(in the rows, 128 means zero)
One turn moves each row of this set onto another row. After a few examples, where does it send each row asked below?
Par: [ 95 139 156  95 123 126 121 119 136 174 127 140 128  96 111]
zalu: [110 138 146  76 118 142 120 158 129 142  96 130 130 138 108]
robi: [100 172 114  91 141 131 130  96 132 171  97 145  99 112 113]
vazum: [124 142 114 122 156 138 122 128 109 163 128 104 150 126 108]
tiled: [119 168 120 110 118 164 158 121 113 173 112 134 127 107  97]
pab: [106 131 118  89 132 140 115 120  93 160 101 114 110 126 143]
nis: [ 86 145  91 104 151 153 139 136 128 107 120 112 107 125 136]
bol: [126 142 113  85 129 146 155 129 111 128  87 143 109 123  88]
kiti: [125 131 115 123 158 147 122 131 112 161 125 107 145 133 119]
zete: [104 178 119  95 144 128 132  99 129 171 107 143 102 102 105]
zad: [106 152 113  93 138 147 110 121 162 126 128 105  91 140 127]
kedu: [110 180 133 102 170 164 138 101 132 151 113 142 137 134  99]
dud: [ 87 151 123  78 128 160 160 125 116 102 100 114 108 129 110]
dibo: [ 84 130 133  78 130 159 153 152 108 157 116 141 103 137 108]
geb: [101 171 120 108 147 154 145  92 137 101 108 122 116 103 110]
pas: [107 153 142 112 132 153 148  85 140 134 117 154 142 104  90]
zoza: [ 90 149 133  55 145 138 139 114 148 128  97 147 128 132  98]
dut: [100 170 133 105 148 117 102  99 134 140 137 111 123 103 126]
Zosi: [104 118 136 108 126 165 153 100 133 143 148 129 143 137  92]
sameb: [123 139 124 113 171 139 134 109 120 125 105 120 118 156 112]
zokod: [ 74 130 105 113 120 138 123 131 138 149 139 143 135 103  86]
sabug: [127 142 136 104 153 155 138 109 121 170 160 124 118 136 101]
dav: [ 94 105 120 106 121 146 115 128 132 161 147 110 116 117 126]
fuseb: [102 151  99  76 147 137 150 122 105 110 145 148 100 128 110]
suru: [103 161 108  85 136 140 111 115 157 121 133 106  93 135 124]
reme: [128 141  99 114 139 151 172 123 137 141 134 106 116 136 114]
rigu: [ 88 140 159  85 126 126 115 114 129 171 127 129 126  96 113]
fenal: [110 145 128  93 117 139 119 110 151 123 151 155 142 110  90]
maf: [ 80 138 124  87 109 122  99 114 114 122 112 124 118 117 130]
Birof: [ 77 151 118  77 115 125  99 123 117 117 112 126 118 118 126]
lage: [ 71 137  94 105 117 132 122 123 138 146 137 139 136 107  87]
Tok: [ 96 127 116 128 107 152 135 142 121 117 124 135 119 138  91]
miz: [122 174 116  96 147 131 135 107 122 127  90 151 134 101 126]
tasi: [ 99 155 137  99 144 113  99  93 126 139 133 107 124 107 127]
sas: [ 84 115 130 103 119 149 114 124 133 161 143 103 115 108 130]
Fugu: [ 97 163 100  87 143 165 141 103 161 139 148 106 127 110 104]
poz: [106 150 139 102 155 166 140 140 137 127 141 162 141  97 110]
Gat: [122 141 112  80 127 153 158 123 113 136 136 161 107 146 132]
zivu: [103 167 118  90 173 144 143 127 110 118 137 149 121  98 102]
Vovu: [101 147 105  97 148 164 116 115 137  96 126 130 117 129  80]
per: [108 130 132  87 138 167 168 117 103 142 120 109 121 150 109]
funan: [110 140 137  69 119 140 119 149 125 139  93 135 129 145 119]
nel: [ 84 151 128  94 118 156 163 135 157 144 132 148 142 135  97]
gulo: [100 132 125 101 124 140 117 115  98 162 104 112 111 117 148]
kogot: [128 137 126 107 141 174 147 130 138 141 147 154 130 130 138]

kogot -> fuseb
nis -> fenal
Where do these go?
reme -> Vovu
tasi -> sas
funan -> zete
pab -> dut
zad -> lage
tiled -> sameb
dud -> pas

